In the data rows, zero lies at 4.5, halfway between 4 and 5.
Each row below has a hidden score, from 0 to 40, with 20 about the middle. What is it? The score is a weighted sum of the row's numbers plus the product of two more (or one squared), each taken from its middle value.
[5 6 3 4 3 2 3 3 3 5 4 6 3 4 4 4 6 7 6 4 5 4 3 4 4 5] >> 10
[6 5 4 2 0 1 2 1 6 4 2 7 3 2 6 4 6 3 9 4 4 5 3 9 5 4] >> 18
[7 5 4 6 4 4 6 4 4 6 4 5 5 7 4 5 4 5 4 2 6 4 4 5 6 3] >> 19
[4 3 3 4 3 4 4 6 6 5 4 3 3 6 5 6 4 6 4 3 7 5 4 4 6 4] >> 22
[6 3 3 6 7 6 5 8 1 6 6 5 6 2 5 2 4 3 4 4 5 3 6 1 5 4] >> 27
[4 4 6 6 4 3 5 3 3 6 6 3 4 7 4 6 3 6 4 3 7 5 5 4 4 4] >> 4
[3 5 3 3 5 6 3 4 5 3 2 4 6 5 3 5 6 6 5 3 5 6 4 5 7 4] >> 13
[2 4 2 3 6 8 9 3 5 7 0 5 6 4 5 3 5 3 5 6 1 6 2 2 3 0] >> 10
[1 7 5 2 6 5 4 6 3 2 6 2 4 2 4 6 4 4 2 5 6 5 4 5 6 4] >> 15
[5 7 6 6 6 7 2 6 4 2 7 5 3 5 3 4 5 6 4 5 3 3 7 5 4 7] >> 25
[6 4 4 2 1 3 4 1 5 5 3 8 6 3 5 3 6 3 9 4 4 4 2 9 4 3] >> 25
[6 4 5 6 3 5 6 4 4 6 4 3 5 6 5 8 5 6 4 1 6 4 6 4 5 3] >> 5
[4 7 5 6 2 4 7 5 3 4 3 3 4 3 7 3 7 8 3 4 5 5 6 6 4 2] >> 10
[8 7 6 5 3 4 6 5 4 5 6 3 4 4 8 2 8 5 2 4 4 6 4 4 4 3] >> 8
[4 2 3 4 3 3 3 4 5 4 5 3 5 6 6 5 3 7 5 3 5 3 4 3 4 5] >> 18
[5 8 7 2 6 3 5 6 4 2 4 4 5 4 2 3 6 3 2 5 5 5 4 5 7 5] >> 20
[5 4 6 4 5 4 6 5 5 5 6 4 5 4 1 6 2 3 3 3 4 4 3 4 5 4] >> 19
[3 3 4 6 5 5 3 9 4 7 6 4 4 5 5 4 2 4 3 4 6 5 7 3 7 6] >> 33
[5 3 3 4 3 4 4 5 6 3 5 4 4 6 5 3 3 3 4 4 5 4 4 3 4 5] >> 33
[1 7 2 7 8 7 5 3 5 5 6 6 0 3 3 6 0 2 6 9 8 9 0 2 3 5] >> 12
[4 6 4 2 0 1 3 2 5 3 2 7 3 5 4 6 6 4 9 1 6 5 1 8 5 4] >> 15
[5 7 7 5 7 7 2 4 5 4 4 6 2 4 6 4 6 5 4 3 3 2 6 7 2 7] >> 19
[5 7 6 7 4 0 5 6 2 5 5 2 4 6 9 4 6 6 3 7 4 4 5 3 3 4] >> 18
[3 5 4 3 4 3 4 4 2 4 3 6 4 4 2 3 5 7 6 5 5 5 4 4 6 3] >> 7
[6 4 3 5 4 3 7 4 4 5 4 4 5 6 6 6 5 6 5 4 5 3 5 4 5 2] >> 10
[6 6 7 6 7 6 3 6 4 4 6 5 3 4 5 4 3 5 4 6 3 4 7 5 3 7] >> 23
[3 4 1 4 4 6 7 4 6 7 0 5 6 4 4 1 5 3 4 5 1 8 2 2 4 1] >> 19
[3 5 4 1 5 2 7 5 9 6 5 2 9 3 4 5 2 4 2 6 4 9 1 4 3 5] >> 23
[7 5 4 2 0 1 2 1 5 4 1 8 3 6 5 5 6 2 8 3 5 5 3 9 3 4] >> 31
[5 2 7 5 6 5 4 3 8 5 4 4 3 3 5 6 4 6 4 3 2 4 6 5 4 6] >> 12
[5 2 4 4 4 3 6 4 4 6 6 5 7 3 6 6 5 6 4 1 6 4 4 3 4 5] >> 22
[5 7 5 5 4 2 6 6 3 4 5 3 4 6 8 2 5 6 3 7 4 4 5 3 3 3] >> 22
[6 3 6 3 5 4 5 3 6 4 6 4 4 5 2 6 2 4 4 4 5 5 4 4 5 4] >> 11
[7 6 6 7 7 5 4 4 4 3 4 4 2 4 5 5 4 4 5 5 2 2 6 6 4 7] >> 12
[7 7 7 7 7 7 3 4 5 2 6 7 3 4 4 2 6 2 4 5 3 3 6 5 3 6] >> 35
[3 7 7 2 5 5 5 5 4 0 6 2 6 3 4 4 5 4 4 7 5 5 5 5 6 5] >> 18
[3 4 4 6 4 5 5 7 3 6 5 5 5 4 4 5 5 5 3 2 5 4 7 4 7 4] >> 21
[5 7 6 5 5 3 7 4 4 6 5 3 5 4 8 3 8 7 2 6 4 5 5 5 5 3] >> 12
[6 4 4 6 5 3 5 4 4 7 4 5 5 7 4 5 4 5 5 4 7 5 6 4 5 5] >> 23
[5 4 4 2 0 1 4 1 6 4 2 5 5 3 5 5 8 4 9 4 5 4 3 9 3 3] >> 21
[5 1 6 5 7 6 4 3 7 4 5 6 5 7 3 6 4 3 4 4 1 4 6 4 3 7] >> 24
[7 6 6 6 6 7 2 5 3 4 6 5 3 4 4 6 7 4 3 4 3 4 6 5 4 6] >> 3
[4 7 6 7 4 3 5 6 3 5 6 2 2 6 9 2 6 7 2 7 4 5 4 4 4 4] >> 27
[5 3 6 4 5 5 3 3 5 3 4 3 5 5 4 7 4 3 3 4 5 3 4 3 5 5] >> 17
[3 7 7 6 7 5 2 6 2 4 6 6 1 6 5 5 5 3 4 6 3 3 7 6 3 7] >> 24
[7 4 4 5 5 4 5 4 4 5 4 5 3 7 4 3 3 4 5 5 6 4 5 3 5 4] >> 21
[6 6 7 6 7 7 3 5 4 2 5 5 3 6 4 4 5 3 4 6 2 2 6 8 3 7] >> 31
[3 3 1 4 5 7 6 3 5 8 0 4 6 4 4 2 4 4 6 5 2 7 2 1 4 0] >> 9
[5 3 5 5 3 4 6 4 4 6 4 4 3 7 5 6 4 5 6 3 5 4 5 3 5 4] >> 16
[1 4 3 7 3 5 2 4 7 7 6 4 5 0 7 6 8 3 4 4 2 8 4 7 5 2] >> 36
[9 7 7 5 9 7 4 4 4 3 5 6 4 4 4 3 6 4 5 5 2 2 6 5 3 6] >> 16
[4 3 1 3 5 7 7 3 5 7 0 2 5 4 4 2 5 3 6 6 1 7 2 3 4 1] >> 15
[3 4 6 4 3 5 4 3 6 3 4 2 3 8 1 7 1 3 4 5 6 5 5 3 6 6] >> 13
[3 3 4 6 5 6 4 8 5 5 6 5 3 7 4 4 4 1 4 4 5 4 7 4 6 6] >> 37
[5 5 4 2 7 7 4 6 3 3 3 6 6 4 4 5 5 5 4 5 5 6 4 5 5 4] >> 27
[6 7 6 7 4 3 5 6 3 5 5 3 5 3 7 4 8 9 2 4 5 4 3 5 5 3] >> 22
[5 5 3 3 0 2 3 1 5 6 2 9 6 0 4 4 7 3 8 2 4 4 2 8 3 3] >> 17
[5 4 5 6 3 2 6 4 5 5 3 4 5 7 4 5 5 5 5 2 6 4 6 3 5 5] >> 17
[5 4 5 5 3 4 4 4 4 6 3 5 3 8 5 5 3 6 5 4 6 4 6 3 6 5] >> 27
[7 3 6 7 3 3 6 4 5 6 3 4 5 5 4 4 5 5 3 2 6 4 4 4 6 3] >> 18
[5 4 5 5 5 3 7 5 3 6 4 5 4 7 3 6 5 5 4 5 6 4 5 4 5 5] >> 17
[5 7 7 6 7 5 4 4 3 3 6 5 2 5 4 4 5 3 5 4 2 4 6 7 4 5] >> 18
[6 4 3 3 2 4 3 5 5 4 5 6 3 3 4 1 5 6 7 5 6 6 4 5 4 7] >> 27
[3 6 5 7 7 5 2 4 3 4 6 3 3 5 5 5 5 4 4 5 3 2 6 6 3 7] >> 23
[3 4 0 2 3 8 7 3 6 6 0 4 6 4 5 0 5 1 5 6 2 7 1 1 3 2] >> 30
[7 6 6 7 7 5 3 5 6 3 5 5 3 5 5 6 4 4 3 4 3 3 7 7 3 7] >> 23
[5 3 6 3 5 3 6 4 7 5 5 4 4 5 2 5 2 3 5 4 6 5 4 2 5 4] >> 18
[2 6 7 2 7 5 4 6 4 1 3 2 5 2 4 5 5 4 4 3 5 5 4 5 6 4] >> 13
[3 3 6 4 4 5 4 5 6 3 5 3 4 5 2 9 2 2 3 3 5 3 6 4 5 5] >> 19
[1 3 2 6 4 3 3 5 6 9 7 6 6 0 6 6 5 4 4 5 1 8 6 6 3 4] >> 18
[2 4 3 7 4 5 5 9 3 7 7 4 5 3 5 4 3 6 4 4 5 4 6 1 7 4] >> 16
[5 5 5 2 0 2 1 1 6 3 2 5 4 4 5 6 6 4 9 2 4 4 3 8 4 3] >> 18
[6 2 5 4 6 6 5 3 8 4 4 6 4 5 3 3 4 4 4 6 3 5 5 5 6 6] >> 26
[5 7 7 7 7 6 2 3 3 2 5 6 3 5 5 5 6 3 4 6 2 2 5 6 3 6] >> 22
[5 3 4 4 3 3 6 4 4 6 5 3 7 6 6 4 4 7 4 3 6 4 3 3 4 4] >> 19
[6 3 5 3 5 5 5 7 6 5 6 5 3 7 2 3 0 2 3 6 4 5 4 4 6 6] >> 37
[5 5 3 4 4 4 3 3 2 5 3 5 6 3 5 2 5 6 8 4 4 2 4 5 4 4] >> 7
[3 4 4 2 7 6 5 7 4 3 4 5 5 5 4 2 5 6 5 5 5 5 4 3 5 5] >> 17
[4 4 4 6 4 5 3 8 2 6 5 3 4 6 4 5 4 3 4 4 6 3 6 3 6 5] >> 26
[4 3 0 3 4 8 7 4 7 7 0 4 6 5 4 1 4 2 5 5 1 6 2 1 3 2] >> 26
[8 6 3 2 1 1 3 1 4 3 2 7 4 2 4 6 7 4 9 3 4 3 2 8 4 3] >> 9
[3 2 4 4 3 3 4 4 5 5 5 5 7 4 6 4 3 7 4 3 6 5 5 3 4 5] >> 28
[3 4 2 3 5 6 6 5 4 2 4 5 6 4 3 5 6 8 6 2 4 5 4 5 4 3] >> 7
[2 3 3 5 4 5 1 5 6 7 5 5 5 0 6 7 7 5 5 6 1 8 5 8 6 3] >> 15
[5 3 1 3 5 8 7 3 6 8 1 4 4 6 4 1 4 1 6 6 1 6 1 1 3 2] >> 25
[7 6 6 6 7 7 3 5 4 3 8 6 3 6 5 4 4 3 3 6 3 4 5 6 3 6] >> 29
[7 2 7 5 5 6 5 4 7 5 5 5 5 5 2 6 4 3 4 4 3 3 5 6 4 6] >> 24
[3 7 6 2 6 4 5 6 4 0 6 2 7 4 3 5 4 4 3 4 5 5 5 5 5 5] >> 18
[3 3 4 2 6 6 5 6 3 4 2 3 8 3 4 5 6 6 5 4 5 4 4 4 5 5] >> 25
[5 3 4 5 4 3 5 4 3 7 4 5 5 8 5 4 3 6 4 3 6 3 5 4 6 4] >> 26
[6 5 3 2 3 2 4 2 4 4 2 8 5 3 4 3 7 4 8 3 4 4 2 8 3 2] >> 13
[7 6 5 6 8 7 2 5 3 2 6 5 2 5 4 6 5 4 5 6 2 1 6 5 3 7] >> 20
[5 7 6 6 7 6 2 6 4 3 7 5 1 5 5 4 4 3 4 6 3 3 6 7 2 7] >> 36
[3 4 4 6 4 4 3 8 4 7 6 3 4 5 6 5 3 3 5 4 6 4 7 3 7 5] >> 25
[3 4 4 2 4 7 3 6 6 0 2 3 6 5 4 5 5 4 5 3 6 5 4 3 5 6] >> 25
[7 3 6 4 4 3 6 3 6 4 4 4 6 4 3 5 3 3 5 4 5 5 3 4 6 4] >> 22
[6 2 7 5 6 5 3 4 8 5 4 5 4 5 3 5 4 6 3 6 2 4 6 6 3 6] >> 21
[5 5 4 3 1 4 2 3 2 6 3 5 4 4 4 4 6 5 7 3 6 4 4 6 5 4] >> 17
[4 4 6 3 4 4 5 3 6 3 5 5 5 4 0 6 4 3 3 3 6 4 5 4 6 4] >> 8
[5 3 4 5 4 3 5 4 3 6 4 4 5 6 4 6 4 5 4 3 5 4 5 4 4 3] >> 13
[6 4 2 3 2 5 5 3 3 5 5 6 6 2 4 0 5 8 7 4 4 3 4 4 5 4] >> 17
[6 6 6 7 7 5 3 3 3 3 6 6 4 5 3 4 5 2 4 5 3 2 6 5 2 6] >> 24
[3 2 4 4 4 3 6 5 3 3 5 3 6 6 5 6 3 6 4 5 6 2 6 2 3 5] >> 22
[4 7 6 7 8 6 3 4 3 3 6 5 4 6 5 6 4 4 5 5 3 2 8 5 3 7] >> 14
[1 5 2 6 5 4 4 5 5 8 8 6 5 0 7 5 6 4 4 7 0 7 5 7 5 1] >> 15
[5 2 7 5 6 5 3 4 9 5 4 5 5 5 3 4 4 5 3 5 3 4 6 6 5 6] >> 25
[6 7 7 6 8 6 3 4 3 3 7 6 4 5 5 6 6 3 4 5 2 2 6 7 3 5] >> 21
[2 4 2 6 4 6 4 9 5 6 6 4 2 3 5 3 2 2 4 4 6 4 8 3 6 5] >> 33
[3 5 3 4 3 3 4 4 3 5 3 6 5 4 5 2 5 6 7 4 4 4 3 6 5 4] >> 9
[5 3 6 4 3 5 4 4 7 3 2 3 4 5 2 8 4 2 5 3 6 4 5 5 5 6] >> 22
[7 2 6 5 5 7 5 3 8 6 6 6 6 3 3 5 6 3 4 4 3 5 6 4 4 6] >> 17
[3 2 3 4 3 4 5 6 5 5 5 4 7 4 5 7 4 6 4 3 6 6 4 4 4 5] >> 24
[5 6 6 5 4 4 6 5 3 5 6 4 4 4 8 2 7 7 2 7 5 3 5 4 4 5] >> 20
[7 4 4 6 4 3 7 5 4 5 3 4 6 5 3 5 5 4 4 2 6 4 4 4 5 2] >> 18
[6 3 7 3 4 4 5 4 6 4 3 4 3 6 2 5 2 4 5 3 5 5 5 3 7 4] >> 18
[1 4 3 7 3 4 2 5 8 8 6 5 6 0 7 6 6 2 4 6 1 9 6 6 4 4] >> 27
[5 2 6 5 6 5 5 2 8 5 5 5 5 5 3 4 4 3 4 5 3 4 6 6 6 6] >> 26
[4 4 3 3 2 5 4 4 2 6 5 7 5 3 3 2 5 5 8 3 5 3 2 8 5 3] >> 24
[4 6 7 6 7 7 1 5 4 4 7 3 3 5 5 4 3 4 6 5 3 2 6 4 2 7] >> 28
[5 6 6 6 7 7 4 3 3 2 5 6 4 5 4 5 4 4 5 6 3 2 7 6 2 6] >> 22
[4 3 4 4 4 3 7 4 4 5 5 2 5 6 5 7 4 7 5 4 6 4 5 3 5 5] >> 13
[3 5 2 3 5 6 4 4 4 2 5 3 7 6 4 6 6 6 5 4 6 5 4 3 4 4] >> 10
[6 5 4 2 0 4 2 1 7 3 3 8 3 3 5 4 7 2 7 3 6 5 2 9 4 5] >> 33
[7 3 5 5 4 2 6 3 4 7 2 5 5 5 4 4 5 5 3 3 6 4 5 4 5 3] >> 19
[6 7 6 6 7 8 2 5 4 2 5 6 4 4 5 4 5 6 5 4 3 2 6 6 2 5] >> 22
[2 7 5 1 6 5 4 7 4 0 6 4 4 5 3 4 4 3 4 7 5 5 4 5 5 6] >> 27
[3 6 4 2 6 8 4 5 5 2 4 5 6 6 4 4 4 4 6 3 5 5 4 3 5 5] >> 19
[4 5 4 3 5 8 6 6 3 3 3 5 6 5 3 3 5 5 6 4 5 6 4 1 5 4] >> 17
[3 6 5 7 2 3 6 6 3 5 7 4 3 5 9 2 6 7 2 5 4 5 4 5 4 4] >> 27
[3 5 4 3 6 7 6 4 3 3 2 4 7 4 4 5 7 6 6 4 4 5 3 6 7 3] >> 12
[4 3 6 3 5 3 6 3 6 5 5 5 4 6 2 4 2 2 4 6 5 5 4 4 6 5] >> 27
[3 3 6 4 5 3 4 4 5 4 5 3 5 5 3 6 1 4 3 3 5 4 5 3 4 5] >> 20
[3 6 3 7 6 7 5 1 5 4 4 6 0 2 4 9 0 2 7 9 9 8 2 3 2 5] >> 16
[5 7 5 5 5 3 6 7 2 5 5 2 3 6 9 4 6 8 2 5 3 5 5 5 4 3] >> 12
[5 4 3 3 2 5 5 4 5 5 5 6 7 0 4 3 7 6 6 3 5 3 4 4 6 4] >> 17
[4 4 3 3 2 4 4 5 4 4 6 5 5 2 4 3 5 7 6 3 5 3 4 5 3 4] >> 22
[5 3 6 4 4 5 6 3 6 3 4 4 5 4 3 6 3 3 4 2 5 4 5 2 6 5] >> 21
[5 7 5 6 4 3 7 5 3 6 3 3 4 4 7 2 8 8 2 4 5 5 3 5 4 2] >> 16
[4 5 6 6 6 7 2 6 4 4 5 4 3 6 5 4 5 4 5 6 3 3 6 5 4 8] >> 29
[2 7 3 6 7 7 6 3 6 5 5 6 0 4 4 5 2 3 7 9 8 9 1 4 2 5] >> 20
[1 3 2 5 5 6 3 3 6 6 5 5 6 1 6 4 6 3 5 5 1 7 5 5 3 2] >> 19
[5 3 6 4 5 5 5 4 6 4 5 5 4 8 1 5 1 1 4 3 5 4 4 3 5 6] >> 29
[4 7 6 7 7 6 3 5 4 3 4 5 3 4 4 6 6 4 2 5 2 4 5 7 2 6] >> 23
[2 7 4 3 6 5 4 7 2 1 6 3 5 2 5 6 5 5 2 4 6 4 5 6 6 6] >> 21
[5 4 4 2 0 0 2 1 6 5 0 7 5 3 5 6 5 5 9 1 6 4 4 9 3 4] >> 11
[3 5 4 3 7 5 6 7 4 2 4 6 7 6 2 2 6 5 4 4 5 5 2 4 5 2] >> 31
[4 5 3 2 3 4 4 5 5 5 3 6 4 3 5 1 3 6 7 5 5 3 4 5 4 5] >> 6
[6 2 6 5 6 5 5 3 6 3 4 6 7 5 2 4 5 4 4 3 3 4 5 5 4 6] >> 23
[7 4 4 5 3 2 6 3 4 4 3 5 4 7 4 5 7 4 4 4 6 4 3 6 6 3] >> 16
[6 5 4 3 3 4 4 4 3 5 5 5 4 3 4 2 6 6 6 5 4 3 4 6 5 4] >> 18
[4 6 3 7 6 8 6 3 7 3 5 5 0 3 3 7 0 1 8 9 8 9 0 5 2 6] >> 28
[4 4 2 3 2 3 4 3 3 5 5 6 6 2 3 2 6 6 6 3 5 3 4 4 5 6] >> 20
[2 5 3 7 5 6 4 9 5 6 7 5 4 4 4 4 3 4 3 3 7 5 8 2 5 6] >> 31
[2 4 4 7 4 6 3 4 6 7 6 5 4 1 7 5 7 2 4 7 1 8 4 8 5 2] >> 29
[5 2 6 6 7 5 2 3 6 5 6 4 5 4 3 6 3 3 4 6 3 4 6 5 4 6] >> 22
[5 3 4 4 3 5 4 4 6 2 3 3 4 5 2 6 2 5 5 4 5 4 5 3 5 5] >> 17
[3 3 3 6 5 5 4 8 4 7 4 6 4 5 5 2 4 4 4 4 5 5 6 3 7 5] >> 24
[5 7 7 5 3 3 4 6 2 5 8 3 3 6 9 1 4 6 3 6 4 5 5 4 3 4] >> 23
[4 6 2 8 8 8 6 3 5 4 6 6 0 2 4 6 0 1 7 9 8 8 1 5 2 6] >> 18
[3 5 3 3 5 6 4 6 5 4 4 4 7 5 5 4 5 5 4 5 6 6 4 4 4 5] >> 26
[7 4 5 6 5 2 5 4 2 6 3 5 7 6 5 6 5 4 4 3 6 3 4 3 4 4] >> 22
[3 4 5 4 4 3 4 5 7 4 5 3 3 5 2 6 2 2 3 5 5 4 4 3 5 6] >> 31
[2 4 4 3 6 6 5 4 4 4 4 5 6 4 4 3 6 5 4 3 5 4 4 3 5 3] >> 14
[3 4 3 3 7 7 5 5 3 3 4 4 7 4 4 4 5 5 5 5 4 6 4 3 4 3] >> 14
[4 8 5 2 7 6 5 5 4 1 7 3 6 2 3 5 5 4 4 5 5 4 4 5 6 5] >> 18
[3 6 5 7 5 3 5 7 3 6 7 3 4 4 9 4 6 6 2 6 4 5 6 3 3 4] >> 21
[4 7 5 7 4 3 7 5 2 5 4 3 4 5 7 5 7 7 2 5 5 5 5 4 5 2] >> 7
[6 7 6 6 6 7 3 4 4 3 2 5 2 6 3 3 5 3 5 5 2 3 4 7 4 5] >> 27
[5 3 1 2 4 8 8 5 5 7 2 5 6 5 4 0 5 2 6 8 1 7 1 1 3 1] >> 26
[5 7 6 6 7 6 4 5 4 3 6 4 4 3 4 9 7 4 4 3 3 2 6 6 3 6] >> 18
[6 7 4 7 3 2 6 6 5 6 5 3 5 4 8 2 7 5 2 4 4 5 5 4 4 3] >> 37
[6 7 7 7 8 6 3 6 4 3 4 4 3 6 5 5 4 4 3 3 2 2 6 6 3 7] >> 19
[7 4 4 6 5 3 5 4 3 6 5 5 6 7 4 4 4 5 4 4 6 4 4 5 5 4] >> 22
[6 3 5 5 6 5 5 3 5 4 6 7 5 4 2 5 3 5 3 7 2 4 5 5 5 5] >> 20
[7 7 7 7 7 6 3 5 3 2 7 7 3 7 5 5 5 3 5 7 2 3 5 6 3 7] >> 27
[1 5 3 4 4 7 4 6 5 3 4 4 6 6 4 4 5 5 5 2 5 5 4 4 5 4] >> 27
[3 7 3 7 6 7 6 0 6 5 5 6 0 3 3 6 0 1 6 9 9 9 0 4 3 5] >> 22
[1 3 5 5 4 5 3 5 8 8 7 6 6 0 6 6 6 3 4 4 2 7 4 6 5 3] >> 25
[3 3 0 3 4 9 9 1 4 7 0 3 6 5 3 0 5 3 6 6 1 6 2 3 4 0] >> 15
[2 3 3 5 2 3 3 5 6 5 4 3 3 5 6 5 3 7 5 3 6 4 5 4 4 5] >> 20
[7 8 6 6 4 2 7 5 2 6 4 4 4 6 8 1 5 6 2 7 4 6 3 4 5 3] >> 22
[2 4 2 6 5 4 5 8 3 6 6 5 4 4 5 5 4 3 4 4 5 4 6 3 6 4] >> 19
[6 7 5 6 5 3 5 5 3 5 6 3 4 4 9 3 7 7 4 6 4 5 5 5 5 4] >> 15
[7 4 4 6 4 4 6 4 3 4 3 4 5 6 5 4 4 6 5 3 5 3 5 4 3 3] >> 16
[4 3 7 4 4 4 5 4 6 4 5 4 3 6 2 7 3 3 4 2 5 4 4 3 6 4] >> 14
[6 4 4 6 4 2 6 4 3 4 5 5 5 5 5 5 5 7 5 5 7 2 6 3 5 2] >> 9
[4 7 4 6 3 2 6 5 3 5 5 3 4 4 8 5 7 8 3 6 5 4 6 6 4 4] >> 14
[6 7 5 6 4 3 6 5 2 5 5 3 6 4 8 2 7 7 2 6 4 4 5 3 4 3] >> 15
[7 3 6 5 5 4 6 4 5 7 5 6 5 6 4 3 3 3 5 4 6 5 5 4 5 4] >> 30
[4 4 4 0 5 3 5 5 9 4 7 2 9 6 7 5 1 8 3 7 4 9 2 2 2 4] >> 18
[6 2 7 5 6 6 4 3 7 5 5 5 5 6 4 6 5 4 3 5 3 4 5 5 5 6] >> 21
[6 5 4 4 4 3 4 4 3 5 2 6 4 4 3 3 5 6 7 4 3 4 4 5 6 5] >> 10
[5 2 7 6 6 5 2 3 7 3 6 4 4 7 3 7 3 2 4 6 3 3 7 5 4 6] >> 25
[5 6 5 8 4 3 6 6 3 6 6 4 3 4 8 3 6 6 2 4 4 5 4 2 4 4] >> 20
[3 6 6 1 4 4 4 5 4 1 8 2 5 3 4 5 5 4 4 6 6 5 5 3 5 6] >> 5
[3 3 5 0 6 4 6 5 9 5 6 4 9 4 7 6 0 7 3 8 3 9 2 4 2 5] >> 19
[2 2 4 4 3 3 6 5 4 7 3 3 6 5 6 4 4 7 5 3 5 5 4 3 5 4] >> 22
[4 2 3 5 3 3 6 3 5 4 3 5 5 6 5 5 6 5 6 4 5 5 4 4 4 5] >> 20
[2 8 7 2 6 4 2 6 4 1 7 2 3 4 5 5 2 4 3 7 6 5 4 5 5 7] >> 25
[7 3 3 4 3 4 6 4 5 4 3 5 5 5 6 5 4 6 6 3 5 4 4 4 4 3] >> 16
[7 4 5 6 4 3 6 5 4 6 5 5 4 5 4 6 4 4 3 4 6 4 5 6 6 4] >> 23
[4 3 3 6 4 5 2 8 4 7 6 4 4 3 6 5 4 2 5 4 5 5 7 3 6 4] >> 28
[6 4 6 6 4 4 5 4 4 6 3 4 4 6 4 5 6 5 5 3 7 3 6 4 4 5] >> 14
[2 2 3 6 5 6 3 8 3 6 5 5 3 3 5 4 3 2 4 3 4 3 6 3 7 5] >> 27
[5 7 7 7 6 6 2 6 4 3 6 6 3 6 5 4 4 4 5 5 2 2 6 7 3 6] >> 29
[8 4 5 6 5 4 6 5 3 6 3 4 4 6 3 4 5 7 4 4 5 4 4 5 6 2] >> 9
[6 6 5 6 3 3 6 6 3 4 6 3 1 7 9 2 4 7 2 8 4 4 5 3 3 5] >> 23
[7 6 3 4 3 3 3 4 4 5 2 7 4 4 4 3 6 4 8 3 5 4 3 7 6 5] >> 11
[4 4 7 3 4 4 6 3 6 4 5 5 4 6 1 6 2 3 4 3 6 4 4 2 4 5] >> 14
[5 3 6 5 6 6 4 3 8 4 6 6 5 5 3 5 4 5 5 5 2 3 6 7 5 6] >> 21
[4 7 4 7 4 3 6 6 2 6 4 1 2 6 9 1 6 7 2 6 5 4 5 4 5 4] >> 22
[4 3 3 5 3 3 7 4 3 4 5 3 9 4 4 4 3 5 5 3 5 4 3 5 4 3] >> 23
[6 3 5 6 3 4 6 4 4 5 3 4 4 7 4 6 5 5 4 2 5 3 4 4 5 3] >> 13
[4 3 1 3 4 7 7 3 4 8 0 4 6 4 4 1 7 3 6 4 2 6 1 2 4 1] >> 16
[5 2 6 5 5 4 4 2 8 4 4 6 5 6 1 6 5 3 3 4 2 5 4 5 5 5] >> 18
[3 7 7 6 6 6 2 6 3 3 6 5 1 5 4 4 4 2 5 5 3 2 6 7 3 6] >> 34
[4 3 4 5 4 3 5 4 5 4 5 4 7 4 6 5 3 6 4 4 5 5 4 3 3 3] >> 16
[5 3 3 6 6 5 4 9 3 6 5 4 5 4 4 3 4 4 5 3 5 3 5 3 7 5] >> 19
[1 4 2 6 3 5 4 4 6 6 9 6 6 0 6 4 8 1 4 7 2 8 4 5 3 2] >> 38
[3 6 4 7 5 6 5 1 7 3 4 6 0 3 3 6 1 2 7 9 9 9 1 3 2 6] >> 22
[4 3 6 4 4 3 5 3 7 4 2 2 4 4 3 6 1 3 4 5 6 4 5 3 6 4] >> 19
[2 6 3 7 7 7 5 1 6 5 4 6 0 4 3 6 3 3 6 9 8 9 0 3 2 5] >> 20
[6 4 3 3 7 7 5 4 2 2 3 4 6 5 3 3 6 4 4 4 5 4 4 3 4 4] >> 9
[5 4 4 2 3 5 4 5 2 5 4 6 4 4 4 1 5 6 7 6 4 3 4 6 4 4] >> 24
[6 6 5 7 3 2 5 7 3 5 5 4 4 5 8 1 7 7 1 7 4 4 4 5 4 4] >> 32
[3 3 4 6 6 6 4 9 3 7 4 5 3 5 5 4 4 4 4 4 5 4 6 2 6 6] >> 25
[2 8 5 3 6 5 4 6 4 0 7 5 4 4 4 5 3 4 3 5 5 4 4 5 5 6] >> 22
[2 2 3 5 4 5 4 8 3 7 6 4 5 4 5 5 3 5 4 3 4 4 8 1 6 4] >> 23
[6 5 4 3 3 5 4 4 2 5 5 5 3 3 4 3 6 8 6 5 5 3 5 5 4 4] >> 4
[4 3 7 6 5 5 4 3 8 4 6 5 5 5 3 8 5 3 3 3 3 3 6 5 4 6] >> 24
[6 2 5 6 7 5 4 3 8 4 4 4 5 5 4 5 4 3 4 5 3 4 6 4 4 7] >> 22
[5 3 7 5 6 6 5 4 8 5 5 6 5 5 3 4 4 5 4 4 3 5 5 6 5 6] >> 23
[5 8 5 6 4 4 7 6 3 5 6 3 3 3 8 1 7 6 3 4 5 4 5 5 4 2] >> 31
[3 8 5 3 6 3 4 5 2 2 6 3 5 2 3 6 5 2 3 4 5 4 4 7 6 4] >> 18
[2 5 3 2 7 8 7 6 3 3 5 6 7 4 3 3 6 4 4 5 4 5 3 4 5 3] >> 19
[6 6 2 7 7 7 7 1 5 4 3 7 0 2 3 7 2 2 6 9 8 8 1 4 2 4] >> 15
